A single turn carries every row of the set below to another of its rows. Some are shown first; where does it send the rows asked next?
Vadig: -7,8,14,4,4,3,-3,1,6,-7,-16,10,16,8,0,8,5,-7,-1,17,3,4,-5,6,16,-25,-11,16,-5,-10,7
zefo: 7,4,-2,5,-5,-2,-10,8,-4,11,13,-6,8,30,-8,1,2,-5,5,12,-4,-6,-9,-3,12,-6,5,11,-8,-5,12
gev: -2,13,1,23,1,-7,-4,-4,-20,-6,6,13,1,10,-1,-19,3,-1,17,-5,-16,-12,-8,5,7,-17,-3,3,0,-1,22
favu: -6,16,5,6,12,-2,3,-9,-18,-15,-13,13,5,8,7,-6,4,-19,1,-1,-3,-7,-8,9,-3,2,-25,13,-17,7,11
porof: -5,12,11,-5,10,0,-19,-1,-1,8,-1,24,1,11,6,10,9,-20,-4,13,2,9,9,-5,5,-8,-9,4,0,4,3
Muzu: -1,7,-1,0,-6,-17,-5,-5,-13,11,0,-6,-2,25,-11,9,-7,-8,-4,-3,-6,10,-11,-9,7,-1,-12,12,-3,-5,7
taz: 10,8,6,17,7,3,0,8,6,9,5,15,-9,12,8,-2,7,-3,-4,12,-5,1,4,-11,5,-18,-3,-10,-8,-6,11
Kug: -4,12,1,6,9,8,-3,6,-11,-9,-19,-11,3,19,4,2,13,-4,2,7,0,0,-6,4,1,-10,-2,4,18,-3,9
Vov: 4,24,-5,-3,4,1,-3,-5,-9,12,8,15,-13,3,3,-10,11,0,-3,11,-17,1,-8,10,-7,-8,-14,8,-2,6,24
kofes: 2,-1,10,11,-2,-10,-1,0,-16,-1,17,17,3,9,-1,-7,8,-10,6,11,-9,7,-16,-15,16,-20,-1,13,-4,4,4
veros: -9,20,7,6,13,-4,-1,-9,-16,-15,-14,7,5,10,7,0,4,-18,6,-6,-1,-5,-8,15,-5,2,-24,9,-14,8,9
nel: 2,5,-4,0,-5,-12,-9,1,-9,8,6,-7,-1,28,-13,9,-3,-7,2,2,-5,4,-9,-9,6,1,-4,14,-5,-6,7
nekek: 5,25,-5,8,1,-2,-2,4,-6,-17,0,-18,-8,12,6,-4,8,-7,6,-7,4,3,-11,0,8,-7,6,6,5,3,15
Pebad: -4,11,8,18,-8,-6,-5,-5,-12,-2,-6,13,17,10,-1,-15,1,-1,15,7,-11,-10,-8,9,18,-17,-5,7,-1,-7,21
nok: -5,14,10,5,8,-12,-6,-13,-14,1,-7,5,-6,8,-8,13,-3,-16,-5,-9,2,10,-14,-6,-7,-5,-16,14,2,7,0
gar: 7,26,-2,14,3,-9,-11,-1,-3,-2,20,-2,-5,10,-1,-6,-3,-11,8,-10,3,-5,-14,3,1,-3,1,14,-13,12,15
vesi: 3,30,5,9,8,15,-3,-6,-12,-4,-9,14,0,13,5,-5,10,-4,-4,5,-3,-5,3,19,-13,-20,-15,6,-3,-2,7
veb: 6,10,9,10,-1,-3,8,-6,-20,-10,3,16,9,4,6,-13,10,-16,3,5,2,4,-15,-8,12,-2,-16,15,-21,10,7
Gorip: -9,18,11,2,11,-10,-6,-9,-12,4,-3,7,-8,5,-3,15,-3,-14,-4,-7,4,11,-11,-2,-12,-6,-17,13,2,7,-2
Rakas: 4,30,0,9,8,16,-3,-6,-12,-1,-5,12,-5,15,6,-8,8,-4,-9,6,-5,-4,3,19,-13,-15,-11,9,3,2,10
Lurub: 5,22,1,0,8,-8,-5,2,-4,10,12,16,-13,3,4,-9,5,-1,-2,13,-18,-1,-10,3,-9,-5,-19,3,-6,6,25
mun: 6,6,4,12,6,5,-5,3,3,11,3,20,-11,9,11,0,7,-10,-1,8,0,6,8,-8,11,-11,2,-9,-5,-7,8
Zum: 7,26,-6,14,2,-5,-5,3,-3,-14,8,-14,-9,12,1,-2,-2,-6,10,-10,4,-1,-10,3,2,-3,6,10,1,2,11
tigu: -8,8,17,1,5,1,-1,-1,1,-6,-16,6,16,14,-1,11,8,-10,-1,16,3,5,-9,7,12,-22,-9,16,-2,-10,1
Zinos: -6,13,1,4,10,8,-1,5,-11,-5,-18,-8,-1,21,5,5,15,-4,4,9,3,-1,0,6,-5,-12,-5,1,15,-6,7
fot: 0,13,4,5,7,-24,-3,6,1,5,16,12,-10,4,5,-6,5,-3,-1,13,-10,3,-14,-9,0,-3,-21,7,-10,6,22
vilit: 8,10,0,26,4,-4,7,8,5,2,4,5,-9,18,7,-11,5,2,-1,11,-6,-6,-1,-2,3,-17,-6,-6,-8,-12,19
ragef: -7,12,15,-9,12,-2,-15,1,-6,4,0,23,6,9,8,11,11,-20,-1,15,3,10,2,-2,3,-10,-14,5,-2,1,0
bar: -5,10,9,10,-7,-7,-4,-5,-5,0,-10,13,17,5,-2,-12,0,-1,11,8,-2,-5,-8,12,20,-18,-8,8,-3,-14,25
tabi: 3,8,14,14,-2,-10,6,-8,-18,-10,9,18,9,4,3,-10,11,-14,6,8,-4,0,-19,-9,15,-8,-10,17,-15,9,5

Muzu goes to mun
kofes goes to zefo
veros goes to Gorip
Now find these:
Rakas goes to favu
nel goes to taz

